X = [6 5 8 3 2 2 2 8 3 7 6 7 4 3]
X[0] -> 6
X[9] -> 7
X[3] -> 3
X[13] -> 3
X[10] -> 6

arr = [0.91, -2.54, -1.18, 5.92, -1.44, -0.51, 1.69, -0.02, 2.23, -1.42, 2.43, -0.95, 0.59, -0.35, 1.63]
arr[0]	0.91
arr[13]	-0.35
arr[-1]	1.63
arr[-9]	1.69
arr[-7]	2.23
arr[-4]	-0.95
arr[-3]	0.59
arr[-10]	-0.51
arr[10]	2.43
arr[-6]	-1.42

B =
[[4 5 4 3 5 3 4]
 [3 3 5 3 3 3 3]
 [1 1 1 6 5 4 3]
 [5 5 4 3 4 4 0]
 [2 3 5 4 5 3 6]
 [5 3 3 5 5 5 4]
 [3 3 3 5 3 3 3]
 [3 5 3 5 4 3 3]
 [4 4 7 7 5 2 4]
 [1 3 3 3 4 3 2]]
B[0][0]: 4
B[1][5]: 3
B[6][5]: 3
B[1][3]: 3
B[9][1]: 3
B[0][2]: 4
B[:, 2]: [4, 5, 1, 4, 5, 3, 3, 3, 7, 3]
B[6][3]: 5
B[2][2]: 1
B[:, 6]: [4, 3, 3, 0, 6, 4, 3, 3, 4, 2]
B[4][3]: 4
B[9]: [1, 3, 3, 3, 4, 3, 2]
B[:, 3]: [3, 3, 6, 3, 4, 5, 5, 5, 7, 3]
B[7][5]: 3
B[7]: [3, 5, 3, 5, 4, 3, 3]
B[5][0]: 5
B[2]: [1, 1, 1, 6, 5, 4, 3]
B[:, 0]: [4, 3, 1, 5, 2, 5, 3, 3, 4, 1]
B[1]: [3, 3, 5, 3, 3, 3, 3]
B[7][3]: 5
B[7][6]: 3
B[3][2]: 4
B[6][0]: 3
B[0][3]: 3
B[1][1]: 3
B[5]: [5, 3, 3, 5, 5, 5, 4]

M = [-0.66  1.28  5.11  1.89]
M[-4]	-0.66
M[1]	1.28

data =
0.2,-0.5,-0.2,0.5,0.6
0.7,0.1,-0.1,1.4,0.0
0.3,-1.0,0.1,-0.4,-0.4
-1.0,-0.3,0.1,0.1,0.5
0.3,0.6,-0.1,0.2,0.5
-1.0,0.0,-0.2,-0.3,1.7
-0.1,0.1,-0.2,-0.7,-0.3
1.3,-0.1,-0.2,0.6,-0.3
-0.6,0.9,0.0,0.1,-0.4
-0.4,1.0,0.0,-0.3,0.2
1.0,0.5,0.1,0.2,-1.0
-1.7,0.5,0.1,-0.2,0.1
0.5,0.2,-0.1,-0.4,0.4
Indices start at 0.
(0, 0) => 0.2
(12, 4) => 0.4
(7, 4) => -0.3
(3, 0) => -1.0
(4, 2) => -0.1
(7, 1) => -0.1
(0, 3) => 0.5
(7, 3) => 0.6
(11, 0) => -1.7
(7, 2) => -0.2
(9, 4) => 0.2
(3, 4) => 0.5
(9, 0) => -0.4
(1, 2) => -0.1
(2, 3) => -0.4
(0, 2) => -0.2
(1, 0) => 0.7
(8, 2) => 0.0
(5, 0) => -1.0
(5, 1) => 0.0
(10, 0) => 1.0
(4, 3) => 0.2
(9, 3) => -0.3
(11, 1) => 0.5
(2, 4) => -0.4
(5, 4) => 1.7
(6, 1) => 0.1
(8, 4) => -0.4

a = array([ 21, -36,   7,  -1,  39, -37,  36, -29,  49,  36])
a[-10] -> 21
a[-4] -> 36
a[-1] -> 36
a[-6] -> 39
a[7] -> -29

W = [8554 2930 4020 2207 1964 9034]
W[-6]: 8554
W[-3]: 2207
W[-4]: 4020
W[5]: 9034
